(in the rows, 128 means zero)
which system made each run:
kis, trace 1 (8 x 26):
[[105 125 118 143 148 203 153  69 130 141 138 124 164  97 102 116 116 138
  182  97 180 118 132 143 122 166]
 [138 128 140 102 123 151 176 103 151 131 103 133 171 122  68 105 103 143
  211 141 128 164 136 175 122 117]
 [134 155 155 150 102 135 127  80 152 103  87 152 164 172  76 108 151 124
  149 148 137 111 172 183  89 148]
 [167  59 146 177 139 140 105 138 172 125  79 134 146 164  95 110 157 115
  132 123 125 160 173 168 102 120]
 [113  67 128 168  83 133  89 149 123 129  76 123 139 163 111 133 144 109
  135 176 108 164 120 120  96 189]
 [ 97  68 112 188 122 190  97 123 131 133 123 119 132 115 137 122 150 139
  130 128 189 152 132 102 119 189]
 [ 98  89 109 127 104 165 147 136 135 132 126 122 139  90 112 119 110 169
  190 160 167 208 108 111 145 148]
 [ 87 176 126 137  82 148 139  79 139  92 135 156 142 116 109 116 142 176
  174 158 190 154 148 140 128 149]]
Tad, trace 2 (8 x 26):
[[155 186 140  96 148 137 178 118 142 140 161 133 130  89 115  92 107 181
  129 119 184 106 141 131 160  74]
 [144 158 142  71 123 106 182 112 166  78  91 156 140 177 115 118  92 114
  119 163 115 138 155 160 130  92]
 [176 151 174 152 130  87  93 136 134 127 113 127 129 170 119 107 171 119
   88 122  94  76 168 167  91 102]
 [165  73 108 158 128  94 100 186 141 155  89 142 106 154 112 155 135  90
   73 140 102 139 116  93 150 119]
 [ 86  97 122 129 124 136  88 148  82 124 140  88 105 133 198 142 131 100
   93 134  98 119  95  92 101 185]
 [122 136 112 130 147 153 133 150 101 173 180 102 108  62 152 121 117 166
  112 110 177 111  94  75 161 125]
 [ 97 155 116  51 134 149 201 107 134  90 139 129 129 118 158 119  64 137
  134 153 156 148 114 114 152 121]
 [152 206 175  95 138 119 157  97 136 109 148 126 140 132 127  83 130 159
  126 122 140  79 166 176 110  88]]
dusu, trace 3 (8 x 26):
[[105 108 118 104 138 125 128 164 130  95 169 111  83 103 210 127 123 155
   92 131 151 174 122  90 154  99]
 [106 199 111  99  99  92 141 137 104 124 171 139  96  92 150 141 118 168
  115 153 152 123 100  84 170 108]
 [109 187 118  84 152 128 171  88 150  72 168 154 111 118 163 136 110 140
  116 103 160 126 149 134 160  84]
 [148 187 152  76 133  69 147 135 130 110 159 135 114 118 136 124 130 153
  149 121  84 136 135 159 140  51]
 [144 181 125 117 140  69 121 111 139  98 132 169 107 164 132 164 144  90
   82 104  89  86 147 143 140  83]
 [142  99 130  99 178  95 118 154 126 114 150 111  96 135 185 151 128  90
  100  81  58 133 126 136 131  81]
 [128 149 109 108 138  88 115 155  83 164 148 118 103 118 146 167 115  92
   96 114  69  83  77  89 145 130]
 [113 133 105  89 188 162 162 103 110 133 156 111 122 113 171 151  82  84
  100  80 121  81 102 108 141 138]]
daloz, trace 4 (8 x 26):
[[165 171 182  93 111  87 130 166  98 154 131  89 133 130 124  79 125 157
  123 166  88  90 118 145  98 107]
 [147 127 102 152 136 131 135 124 156 124  86 166 120 171 110 148 115  83
   43 135 162  83 142  98 150 138]
 [132  84 162  75 152 136 140 171 118 111 134  68 116 135 201  87 102 132
  107 145  94 152 122 132  98 117]
 [147 171 125 154  94  98 107 159  98 179 128 133 115 119 102 127 136 143
   76 163 151  70 102  76 143 145]
 [112  97 108  90 170 173 175 121 156  87 131 126 114 135 184 124  80 112
   79 122 172 143 135 103 152 124]
 [146 187 171  87 104  90 136 163  94 147 154  95 121 107 139  82 124 182
  130 168 114 106 112 127 116 101]
 [140 162 100 142 132 123 145 108 161 104 106 182 115 159 115 148 121 104
   51 131 182  87 151 102 165 121]
 [136 111 166  68 150 113 145 158 133  87 141  88 111 143 199  94 112 135
  110 136  89 156 142 152 106  86]]
dusu, trace 5 (8 x 26):
[[123 102 158 107 122 105 103 166  90 152 149  75 127 106 152 115 140 145
  184 133  53 163  98 146  96 124]
 [129 161  91 173 125 132 116 100 122 161 117 169 130 131  78 170 134  93
   94 110 153  61 115  97 153 159]
 [108  62 130  88 170 178 161 119 141 103 130  93 141 125 169 116  93 113
  166 106 110 182 129 154 112 130]
 [142 182 145 145  89 100 106 138  85 189 132 118 143 105  73 117 146 154
  158 151 108  80  99 126 114 150]
 [130  98 106 139 167 179 160  82 175  99  93 159 146 160 116 138 107  83
  103 101 169 119 164 142 135 137]
 [141  96 173 110 114 115 112 171 105 149 127  74 139 118 135  85 138 159
  180 156  73 166 116 157  86 124]
 [140 151 106 190 109 130 106 113 133 152  98 168 132 149  77 148 146 106
   78 135 170  69 134 100 140 163]
 [113  40 132 107 158 175 147 141 151  96 121  94 129 132 179 106 105 125
  144 124 131 198 139 140 114 131]]
Tad, trace 6 (8 x 26):
[[164 127 175 149 125 109  96 157 126 151 152 101 131 101 118  84 177 185
  170 118 113 146 151 166 103  86]
 [113 133  85 155  81 107 126 120 153 111  86 191 124 155  82 174 128 109
  118 167 149 158 122  99 164 147]
 [103  86 151 147 151 149  85 115 124  89 153  96 120 135 198 117 170 126
  134  89 108 150 159 162  82 138]
 [135 149 106 150  92  91 111 164 113 179 144 145 115  78  81 147 145 168
  164 144 135 157  91  93 171 108]
 [ 64 123  97 118 137 163 139  69 145  55 129 153 123 150 173 162 117  94
  124 112 147 150 140 130 130 161]
 [150 148 162 126 142 109 114 139 115 154 177 101 128  80 126 103 159 180
  187  93 105 139 134 165 120  77]
 [114 159  79 127 101 107 152  97 151 111  96 198 131 147  71 182 110  98
  135 146 136 141 119 113 173 129]
 [121 101 157 132 169 142 103 102 131  96 145 103 132 144 172 122 158 106
  146  71  82 127 161 186  82 123]]
daloz, trace 7 (8 x 26):
[[102  81  82 156 118 144 119 131 133 148 129 146 128  88  96 167 135 135
  196 117 134 202 100 109 161 140]
 [ 69 147 123 136 111 169 124  71 110 113 156 123 149  95 129 130 143 154
  209 115 146 149 123 149 109 172]
 [147 135 125 159 136 140 136  98 158 149 136 159 152  97  61 128 153 157
  199  91 154 152 153 165 147  97]
 [101 125 124 126  98 124 134  84 152  83  96 161 154 157  90 147 137 114
  200 141  98 181 145 178 111 139]
 [136 106 154 190 128 136  74 108 134 132 120 126 147 139 104 120 191 127
  167  95 107 131 164 181  82 141]
 [125  53  98 175 117 128  96 142 145 145  98 146 133 129  88 167 150 105
  172 122 101 196 118 128 137 140]
 [ 70  95 120 157 108 169  93 102  97 129 141 105 142 108 141 138 151 130
  190 121 120 156 110 133  94 199]
 [130 105 110 174 136 165 120 118 134 177 146 133 143  70  75 132 147 161
  194  94 169 156 121 128 151 129]]
Baz, trace 8 (8 x 26):
[[158  91 146 139 123  98 104 172 125 168 130 109 132 103  96 120 154 150
  194 123  72 182 118 154 121  94]
 [ 93 128  84 175 104 122  92  98 116 134 109 168 128 142  96 194 147  79
  136 117 111 117 107 107 137 180]
 [117  62 128 144 176 176 112 126 126 139 162  90 130  88 159 123 144 136
  175  67 121 168 132 149 115 127]
 [114 154 103 130  87 119 136 124 103 175 123 144 145  94  59 152 118 142
  198 153 120 141  81 110 150 150]
 [ 91 122 115 153 152 182 129  51 147  90 134 147 148 135 130 145 142 104
  160  79 154 125 161 164 113 161]
 [161 108 155 126 122 121 133 150 136 163 117 112 154 104  76  98 136 163
  210 135  99 173 130 170 117  96]
 [109 133 103 173  95 123 102  89 135 120  81 174 147 169  74 173 147  81
  138 137 116 115 129 133 119 177]
 [137  41 145 161 167 167  99 142 140 136 129  91 135 119 148 109 154 128
  157  87 114 169 147 159  96 129]]
dalav, trace 9 (8 x 26):
[[130  66 127 189 173 182  87 118 128 155 140 105 136 111 135 126 162 118
  134  66 144 119 144 139 107 153]
 [116  88  98 112 113 145 153 144 119 170 107 123 148 100  83 145  90 120
  195 153 108 179  76 109 148 152]
 [ 83 151 137 142 122 190 131  62 113 113 135 116 159 126 132 109 130 133
  155 122 169  95 141 148  89 196]
 [170  88 136 137 150 158 158 137 169 155 115 129 154 103  74  96 124 162
  179 116 156 173 150 157 142  88]
 [101 142 141 114  69 124 137 103 130  91  78 143 155 176  96 120 119 121
  160 195 115 149 132 152  95 175]
 [144  76 153 195 140 160  84 130 157 119 119 118 133 140 135  96 182 146
  117 106 163 141 181 156  95 131]
 [120  70 105 136  87 114 122 175 135 140  94 134 125 127 101 141 120 135
  159 181 113 211  98 102 145 141]
 [ 63 130 127 161  99 166  91  95 106  92 147 117 125 125 173 123 157 145
  129 138 170 130 134 116  98 198]]
kis, trace 10 (8 x 26):
[[ 94 144 143  91 136 168 151 127 106 108 173  84 119  93 198  86 106 173
  120 139 175 126 122 108 120 143]
 [161 186 131 104 115 109 169 146 137 156 141 144 127  91  86 104 108 184
  131 155 173 123 121 109 174  77]
 [127 180 142  81 121  98 161 106 158  54 121 157 116 170 159 119 113 128
   87 152 135 128 163 148 133  90]
 [177 142 172 146 129  73  85 173 131 134 141 117 104 137 140  99 177 155
   89 123 104 113 158 147 113  71]
 [138 107  96 140 120  83 108 165 134 125 102 155  93 161 137 175 127  82
   56 144 103 129 112  82 157 124]
 [ 92 102 129 124 147 137  94 150  90 117 171  81  94 110 220 131 138 126
   93 108 115 124 109  98 112 150]
 [129 146  96 121 133 124 141 155  99 188 163 123 112  65 115 146 108 149
  132 121 147 115  75  70 179 119]
 [ 89 184 111  60 144 138 185  85 123  83 161 136 120 117 169 140  82 123
  129 121 141 120 119 122 150 116]]
liso, trace 11 (8 x 26):
[[107 176 111 129  74  88 121 127 126  93 109 167 107 163 132 151 130 122
   72 186 151 113 123  88 147 148]
 [132 115 141 127 170 141 122 141 146  96 172 111  93 113 202 103 144 156
   78  94 167 137 162 124 135  85]
 [134 177 120  94  87  60 135 171 110 139 140 143 101 112 120 144 118 153
  122 174 107 142  93  91 167  92]
 [ 96 168 114 138 142 126 113  87 137  69 155 157 101 147 182 154 149 110
   68  96 158  93 157 120 133 129]
 [161 138 142  93 158  86 135 175 123 149 174 107  99  89 155 121 128 157
  131 101  92 144 118 128 152  49]
 [104 191 102 120 100  74 116 108 110 106 126 171 109 156 126 184 131  87
   96 138  94  89 110 108 144 142]
 [139 113 137 125 197 137 114 128 127 122 175 103 104 113 192 128 143 114
   96  51 112 104 147 142 123  91]
 [141 159 116  91 117  71 136 164  93 171 131 128 118 118 106 159 104 108
  134 144  58 111  73 103 152 110]]
dalav, trace 12 (8 x 26):
[[141 112 139 169 167 139  81 139 112 146 152 103 108 130 173 125 161 109
   62  81 131  67 141 114 109 139]
 [145  99  94  93 148 118 158 177 117 177 127 119 113 100 120 150  78 110
  120 135 106 145  72  77 176 109]
 [ 89 189 134  94 129 153 146  88  86 119 154 106 134 125 165 117 102 122
  106 131 141  54 111 115 108 177]
 [187 135 138 119 183 143 169 138 157 167 145 126 134  98 102  98 111 150
  114  89 163 102 146 137 158  64]
 [135 167 143  63 102  95 174 126 128 107  87 138 141 174 110 121  81 103
  118 186  89 113 118 141 120 127]
 [167 128 169 161 155 131  96 133 136 127 124 112 124 161 149  93 162 121
   60 105 137  65 174 151  90 122]
 [169  72 115 117 134  99 138 199 140 162  89 126 113 142 113 136  99 105
   93 159 100 157  99  91 156 105]
 [ 87 143 134 121 114 145 111 125  81 117 137  94 117 142 186 121 119 113
   77 155 132  78 106  92  97 196]]
Baz, trace 13 (8 x 26):
[[178  59 128 153 141 130 118 181 134 180  74 115 133 153  97 122 116  92
   89 146 107 119 116 108 125 138]
 [ 98  72 118 129 126 170 119 146  97 142 108  88 128 138 163 125 102  97
   98 154 127 119  92  86 106 202]
 [123 108 128 138 133 190 143 143 116 163 142  95 133  84 136  84 106 172
  117 142 206 121 112  87 134 160]
 [102 149 116  91 102 164 188 103 146  99 112 143 144 125 118 107  81 156
  141 181 194 155 127 111 146 146]
 [123 165 170 125 100 139 136  99 151  75 121 133 141 153 135  75 146 174
  128 164 176 135 179 167  96 125]
 [171 121 145 144 102  88 124 157 178 103  86 163 122 169  97 109 149 146
  102 170 141 165 171 143 137  82]
 [116  93 136 147  98  89  80 160 134  82 103 132  99 179 170 143 160 105
   82 161  94 162 142 122 106 136]
 [132  89 122 171 126 109  73 187 116 148 154 112  85 107 169 133 166 149
   82 123 139 145 117  81 142 120]]
liso, trace 14 (8 x 26):
[[165 140 154 139 140 144 132 162 131 154 147 103 117 104 144  70 130 181
   68 139 200  93 145 100 135 108]
 [132 154 117  74 105 105 183 145 153  92 104 155 116 151 133 124  80 135
   89 190 155 152 124  99 165 101]
 [123 175 168 127 113 114 110 126 127  80 153 119 108 144 185  88 158 167
   73 145 163 101 169 137 102 117]
 [176 133 122 126 129  80 136 182 159 135 127 153  95 127 121 127 131 150
   75 142 146 146 137  99 178  56]
 [ 83 154 123  98 101  89 114 129 121  57 139 140  90 157 201 151 134 121
   85 157 113 145 130 111 127 130]
 [147 147 132 153 147 103  93 161 116 148 182 120  85  92 167 126 167 162
   79  96 150 104 132  98 151  87]
 [109 157  86  79 128  88 157 136 127 106 143 158  95 123 151 179  95 106
  106 131 109 144  96  90 183  96]
 [102 194 143 114 142 112 107 102  94 104 190 116 105 115 190 133 153 137
  105  90 115  74 134 135 112 121]]

runs to name:
trace 15 (2 x 26):
[[115 104 126 156 166 117  76 124 124 103 162 122  98 133 189 155 174 100
   99  64  94 123 149 137 114 114]
 [133 115 103 119 137  88 112 174  94 179 151 117 104  90 128 168 122 114
  143 110  68 140  72  93 159 111]]
  liso
trace 16 (2 x 26):
[[146 184 123 143  77  96 133 129 140 132  90 175 131 158  73 128 129 134
   87 185 164  94 134 105 147 135]
 [129  85 151 110 163 156 140 126 164  67 119 112 119 166 193  96 120 120
   80 124 146 150 173 147 105 113]]
  daloz
trace 17 (2 x 26):
[[167 176 139 150 155 147 145  98 139 169 146 142 149  96  74 107 137 155
  142  88 173  70 150 149 141  99]
 [149 116 133  73 139 111 179 123 164  93  84 145 144 173 111 130  87  90
  140 146  81 159 141 166 128  94]]
  kis
trace 18 (2 x 26):
[[185 157 138 152 171 115 126 114 146 163 128 149 138 131  82 132 145 106
  111  72 119  61 155 156 135  84]
 [145  95 126  79 160 112 152 139 125 133  98 115 138 160 128 148  87  62
  134 121  38 126 105 149 117 121]]
  Baz
trace 19 (2 x 26):
[[145  53 163 133 146 153 122 145 163  95 101 100 136 159 158  85 139 132
  126 135 127 178 171 167  90 118]
 [149 121 137 175  75  90  78 182 110 170 107 128 119 133  97 121 161 150
  106 180 128 127 113  94 125 145]]
  dusu
trace 20 (2 x 26):
[[113 160 148 147  83  86  73 145  95 112 124 121 107 163 161 128 163 124
   77 168 108  93 128 111  95 161]
 [155  78 104 149 177 143 126 167 149 146 142 127  95 111 158 137 123 119
   61  92 162 129 130  85 168  97]]
  liso
trace 21 (2 x 26):
[[161 156 102 166 115  99 127 127 154 164 117 185 130 109  44 157 146 141
  145 118 150 130 130 121 179  91]
 [ 81 104 124 107 119 132 127  90 146  47 111 141 130 172 166 150 129  94
  151 132  92 180 149 163 103 147]]
  dusu
trace 22 (2 x 26):
[[143  50 157 113 150 132 113 183 125 125 115  72 118 147 184  97 124 118
  108 138  82 160 129 135  92 124]
 [126 118 113 158  91 124 102 167  93 176 105 119 122 128 112 133 124 124
   88 177 140 102  84  68 133 182]]
  liso
trace 23 (2 x 26):
[[148 134 157  90 111 122 161 167 150 102 123 116 118 131 151  71 108 182
   99 188 172 164 148 118 134  90]
 [134 178 155 122  85  93 126 136 143  79 115 146 113 169 147  97 143 157
   70 186 163 118 163 126 120 113]]
  Tad
trace 24 (2 x 26):
[[109  99 136  77 132 156 169 111 118 117  91 102 163 157 126 119  74  86
  166 154  82 139 108 152  94 169]
 [161 143 167 168 138 149 102 121 104 185 129  97 155 117  95  88 156 140
  133 109 133  53 138 152  87 151]]
  dusu
trace 25 (2 x 26):
[[144 130 135 116  93 115 146 137 130 134  57 141 154 186  82 124  98  91
  105 194 108 107 117 124 114 164]
 [138  83 165 160 158 175  98 131 130 122 127  86 132 145 173  81 152 132
   86 111 153 101 164 144  78 152]]
  dusu
trace 26 (2 x 26):
[[123 190 169  96  72  95 132 126 101 125 121 116 149 136 103  97 129 162
  174 186  97 120 120 157  94 138]
 [163 136 132 176 156 140 120 100 176 112 113 165 131 155 102 123 158 116
   81  91 174  89 189 153 131 104]]
  dusu
trace 27 (2 x 26):
[[150  77 113  93 133 131 165 180 141 140  87 118 119 147 132 120  71 108
   82 177 130 151 102  85 152 126]
 [102 156 156 114 107 148 123 136  92 117 147  84 121 126 185  80 122 160
   84 170 166  89 122 104  96 171]]
  kis
trace 28 (2 x 26):
[[140  77 168 106 177 158 129 145 128 112 137  71 127 139 194  82 123 124
  111 106 105 130 150 159  85 119]
 [169 144 130 137 105  91 123 183 104 197 107 124 124 123  81 121 118 133
   92 168 122  86  92  85 145 128]]
  dusu
trace 29 (2 x 26):
[[149  85 107 170 121 101  84 174 106 192 109 126 121 123  94 164 143  98
  123 126  84 124  88  94 139 146]
 [ 82  74  90 139 158 180 117 114 103 141 144 106 125 107 167 161 113  91
  131  92 129 133  96  94 130 184]]
  Baz
trace 30 (2 x 26):
[[ 75  91 128 163 101 159  88 106 128  74 115 123 124 159 172 128 157 123
  118 148 148 159 147 128  89 191]
 [145  85 134 176 129 133  88 174 130 164 156 108 112  78 129 108 170 185
  148 114 156 174 133 114 139 104]]
  daloz
trace 31 (2 x 26):
[[115  87 111 175 153 135  70 152 115 135 161 114  88 115 185 149 165 119
   78  87 137 123 126  91 133 140]
 [104 123  89  90 134 122 149 156  99 155 160 117 105  80 149 162  90 128
  142 129 114 151  65  74 174 125]]
  liso
trace 32 (2 x 26):
[[172 101 165 141 122 107  99 204 121 162 136  87 110 111 145  79 149 177
  102 153 129 143 131 114 119  96]
 [104 126  86 131  92 116 134 136 136 106  97 166 106 156 130 163 107 104
   73 179 159 140 109  69 163 156]]
  liso
trace 33 (2 x 26):
[[ 90 128 141 111 106 157 126 113  89 118 104  95 145 161 155 115 104  97
  114 169 110  92 106 121  78 212]
 [165  94 135 157 169 189 140 140 138 185 133 101 144  90 108  87 121 153
  118 102 193 102 135 117 133 129]]
  kis
trace 34 (2 x 26):
[[155  94 149 126 140 141 131 184 146 135 144  98 109 102 161  73 131 188
   97 145 179 165 143 108 139  88]
 [105 169 109 111  64  96 143 139 129 100 112 162 112 139 125 138 115 151
  105 203 164 149 114  86 159 138]]
  liso
trace 35 (2 x 26):
[[168 171 147 170 111  89  93 139 109 192 131 135 138 112  64 126 168 143
  145 120 107  76 124 141 122 115]
 [125  72 100 131 156 155 148 102 171  92  79 157 137 178 125 159 104  60
  103 115 125 147 147 137 132 141]]
  dusu
